In the rows, 128 means zero.
One turn or mirror swaps these rows in pairs. Which row does each one swap with?
j_519: [147 104 119 102 114 117 122 120  87 163 122  96 111 133 122 146 118  98
 129 134]
j_345: [124 165 140 172 124 149 144 138 127 136  84 149 115 128 130 130 137 153
 171 148]
j_520: [140 109  95 122 153 143 126 101 118 148  98 124 151 126 168 157 151 140
 120 136]
j_332: [141 148 146 176 132 151 163 143 148 137  99 140 136 123 147 133 138 143
 175 152]
j_712: [128 175 147 123  91 127 111 170 136 153 126 132 106 159 139 109 121 137
 150 124]
j_527: [121 138 150 179 128 146 149 118 136 129 111 158 127 145 168 119 145 127
 175 136]
j_83: [111 152 135 173 140 145 145 136 156 141  86 160 140 132 151 131 133 125
 159 141]
j_616: [118 172 144 140  96 122 119 159 128 148 122 124  88 134 148 125  99 118
 163 129]
j_711: [130 125 139 125 125 151 100 131 109 131 112 119 162  82 134 139 142 127
  87 138]
j_456: [137 124 131 131 133 163 119 158  99 135 137 123 164  98 142 124 145 136
  85 135]
j_78: [109 123 125 120 103 107 139 111 176 106 144 142 134 140  93 142 135 140
 134 126]
j_829: [122 135 136 135 118 104 150 120 153 148 155 113 118 138 103 135  78 135
 125 112]
j_754: [120 136 140 106 114 141 164 169 153 104 121 137  90 125 107 119 137 111
 145  92]
j_581: [128 128 104  98 159 146 141 100 124 131 123 110 127 123 163 174 156 140
 148 130]
j_538: [107 164 142 144 150 137 146 155 144 132 130 179 108 118 167 125 122 118
 103 135]
j_189: [172 133 130  80 135 120 117 123 109 158 126 106 131 154 116 133 134 102
 111 105]
j_994: [135 111 100  83 139  96 144 121  95 147 130 116 112 124 116 133 127  98
 139 117]
j_551: [111 166 136 143 155 119 139 153 147 131 127 174 119 106 134 134 136  95
  91 133]
j_432: [127 139 141 178 122 157 157 120 138 152 110 159 142 126 137 138 128 126
 175 137]
j_210: [123 113 107 118 145 118 128  96 126 121  90 102 149 124 157 172 154 133
 137 118]
j_145: [118 170 137 142 103 121 121 161 118 139 131 126 109 122 141  90 117 147
 177 123]
j_852: [174 124 137 106 114 129 109 135 151 132 149  96 121 116 159  96 107 104
 142 138]
j_158: [150 148 111 122  96 146 173 144 137 107 124 123 105 110 100 124 125 127
 132  88]
j_658: [128 107 127 126 128 144 116 134 107 135 111 119 170  90 123 134 146 127
  86 142]
j_279: [137 125 108  93 163 142 135 108 107 148  98 115 122 123 150 168 155 126
 144 143]
j_463: [117 131 132 130 130 138 102 133 105 129 132 117 166 100 120 145 123 133
  78 143]
j_786: [142 189 160 138 109 123 116 156 144 151 122 135 120 157 117 110 113 127
 144 107]
j_35: [120 148 145 103 140 121 159 130 154 109 142 157 152 138  94 144 109 137
 126 101]
j_603: [122 127 123 121 117 142 104 129 134 140 169 110  96 128 110 110 180 151
 121 125]
j_427: [146 121 104 113 169 121 141 102 137 140 109 109 131 123 157 173 157 141
 132 145]
j_34: [127 139 120 105 105 153 167 172 154 108 132 132 105 119 111 132 143  93
 142  98]
j_348: [126 160 148 139 147 145 141 152 133 115 133 171 117 116 158 124 113  88
  98 150]
j_337: [164 123 139 105  95 118  91 145 131 118 146 134 132 122 172 128 116 126
 163 138]
j_352: [179 137 160 146 122 129  97 142 116 121 140 149 143 119 168 102 125 116
 138 111]
j_660: [138 119  97 121 168 126 107 110 137 125  98 102 119 124 171 162 143 136
 134 128]
j_555: [122 141 139 103 150 140 115 119 142 148 164 101  93 112 120  94 168 124
 142 125]
j_25: [130 123 133  97 109 140 106 118 128 141 164 117 102 113 113 113 178 152
 131 117]
j_10: [115 132 148 127 163  89 125 128 128 136 134 134 148 136 113 157 107 112
 115  86]
j_487: [110 158 152 149 155 148 150 145 133 128 124 175 103 122 150 133 117 108
  93 132]
j_148: [149 110 116  77 118 114 128 135 109 164 118 114 123 158 107 135 135  97
 117 123]
j_693: [170 127 149 105 143 137  90 131 143 100 148 135 140 131 142  90 146 140
 130 140]
j_41: [141 103 138  95 128 161 131 144 157  98 159 120 125 148 160 105 141 127
 150 134]
j_822: [131 143 140 181 129 145 149 130 146 116  94 144 122 125 120 121 148 135
 175 151]
j_53: [105 101 143 127 141  94 134 138 138 135 141 137 123 157 104 148  90 124
 145 123]

j_158 is swapped with j_555
j_53 is swapped with j_337
j_538 is swapped with j_658
j_754 is swapped with j_25
j_210 is swapped with j_527

